[[ -2 -50]
 [-77  11]
 [-54  59]
 [ 14  91]]
:
[-2 11]

[[ 74  -1]
 [ 39 -21]
 [-36  70]]
:
[ 74 -21]

[[ 65 -92]
 [ 74 -86]]
:
[ 65 -86]

[[ 68  63 -51  19]
 [ 26  70 -88  36]]
:
[68 70]

[[-82  37 -10  -8]
 [ -9 -61  -2 -16]]
:
[-82 -61]

[[-31  20]
 [ 72  94]]
:
[-31  94]

[[ 31 -98]
 [-22  18]
 [-44   5]
 [ 64 -52]]
:
[31 18]
---
[[ 27 -27 -13 -29]
 [ 40 -21 -82 -59]
 [ 14  -7 -12 -12]
 [-45  57 -55  30]
 [ 41 -38  -3 -40]]
:
[[ 40 -21 -82]
 [ 14  -7 -12]]

[[ 14  18  -1  63]
 [  3   8 -46  27]
 [-30 -59 -85  12]]
:
[[  3   8 -46]
 [-30 -59 -85]]

[[ 27  80 -10  33]
 [-24  67 -62 -17]
 [-78 -10 -54  70]
 [ 89 -69 -70 -18]]
:
[[-24  67 -62]
 [-78 -10 -54]]

[[ 49 -32   9   3  21]
 [ 17  -9   9 -31  22]
 [  8  -9  31   1 -33]
 [ 25 -27  78 -48  19]
 [ 44  35 -23 -43 -61]]
:
[[17 -9  9]
 [ 8 -9 31]]

[[ 25  68   6   0  31]
 [ 47 -64 -68 -77 -53]
 [-65  -7  51  62  11]
 [-16  -4 -15 -30 -44]
 [-52 -48  21  29 -19]]
:
[[ 47 -64 -68]
 [-65  -7  51]]

[[-46  -2 -45]
 [-23  -3 -12]
 [-46  52  22]
 [ 97 -15 -15]]
:
[[-23  -3 -12]
 [-46  52  22]]
---
[[ 58 -73  62 -46 -35]
 [ 45   3  33 -43  59]]
:
[[ 59 -43  33   3  45]
 [-35 -46  62 -73  58]]

[[  6 -35  33 -51  33 -96  -9   5]
 [ 27 -38  18 -37  23 -96  16   7]
 [ 33 -17  20 -10  15 -96  24  17]
 [ 26 -43  18 -41  23 -96  18   5]]
:
[[  5  18 -96  23 -41  18 -43  26]
 [ 17  24 -96  15 -10  20 -17  33]
 [  7  16 -96  23 -37  18 -38  27]
 [  5  -9 -96  33 -51  33 -35   6]]

[[-12  24 -17 -44 -28 -33 -20]
 [-20  26 -23 -64  -9 -44  10]
 [  5 -28  95 -19  37 -42 -69]
 [  8 -15 -14  10  12  25  62]
 [-22  26 -15 -18  14 -22 -21]
 [ 18 -29  36  36  19  23   3]
 [  7 -17  36 -15   8 -15 -10]
 [ 16  -6 -36  34 -13  45  64]]
:
[[ 64  45 -13  34 -36  -6  16]
 [-10 -15   8 -15  36 -17   7]
 [  3  23  19  36  36 -29  18]
 [-21 -22  14 -18 -15  26 -22]
 [ 62  25  12  10 -14 -15   8]
 [-69 -42  37 -19  95 -28   5]
 [ 10 -44  -9 -64 -23  26 -20]
 [-20 -33 -28 -44 -17  24 -12]]

[[-57  44 -24  -8  -7  38 -11 -19 -28  -6 -15  10   6]
 [-23  -6  -8  16  -7  48  88  24 -67 -16   2   4   3]
 [  0  -9 -20  17 -30   2  14   9  13 -15  24   1   6]
 [-14 -39 -23   7 -10 -36 -61   5   9  -9   0 -37   5]]
:
[[  5 -37   0  -9   9   5 -61 -36 -10   7 -23 -39 -14]
 [  6   1  24 -15  13   9  14   2 -30  17 -20  -9   0]
 [  3   4   2 -16 -67  24  88  48  -7  16  -8  -6 -23]
 [  6  10 -15  -6 -28 -19 -11  38  -7  -8 -24  44 -57]]

[[-20   5  73  10 -16]
 [-42 -27 -51 -31 -56]
 [-15   0 -28 -27  86]
 [ 25  15   2  25  28]
 [ 33  17  15  21  26]
 [ 37  13  19  19  27]
 [-11 -14  32 -18 -26]
 [-36 -33 -45 -33 -56]]
:
[[-56 -33 -45 -33 -36]
 [-26 -18  32 -14 -11]
 [ 27  19  19  13  37]
 [ 26  21  15  17  33]
 [ 28  25   2  15  25]
 [ 86 -27 -28   0 -15]
 [-56 -31 -51 -27 -42]
 [-16  10  73   5 -20]]

[[  8  -6   8 -18  35   4 -18   8  85   8]
 [ -9 -17  -5   4 -22   4   8  -5 -40   1]
 [  3   2  -1  12   8  -9  11  -4  -8   2]
 [  2  19   0   2  -4  -3  -1   2 -11  -7]
 [ 20  27  -6  14   4  -2   4   3  -6  -5]
 [ -8 -27   0   3   2  -2   9  -6  -3   8]
 [-10 -11   8  -3  18 -10   3  -4  23   6]
 [  9  23  -3   6  -3  -2   0   2 -11  -7]]
:
[[ -7 -11   2   0  -2  -3   6  -3  23   9]
 [  6  23  -4   3 -10  18  -3   8 -11 -10]
 [  8  -3  -6   9  -2   2   3   0 -27  -8]
 [ -5  -6   3   4  -2   4  14  -6  27  20]
 [ -7 -11   2  -1  -3  -4   2   0  19   2]
 [  2  -8  -4  11  -9   8  12  -1   2   3]
 [  1 -40  -5   8   4 -22   4  -5 -17  -9]
 [  8  85   8 -18   4  35 -18   8  -6   8]]

[[ -4  15 -10  -6   7  18 -29  -5  12 -11  -7  56   7]
 [-14  -1 -22 -15   8 -15 -29  -6  12   1   0  62 -14]
 [  9 -16  10   8   0 -13 -29   5  -6   6  -4 -49  -5]
 [ 18   5  -6  10  -2  -8 -29   3  -2  19   8 -24   5]
 [ -8 -15  15   1  -4   4 -29 -10   8   4  19 101  -7]]
:
[[ -7 101  19   4   8 -10 -29   4  -4   1  15 -15  -8]
 [  5 -24   8  19  -2   3 -29  -8  -2  10  -6   5  18]
 [ -5 -49  -4   6  -6   5 -29 -13   0   8  10 -16   9]
 [-14  62   0   1  12  -6 -29 -15   8 -15 -22  -1 -14]
 [  7  56  -7 -11  12  -5 -29  18   7  -6 -10  15  -4]]
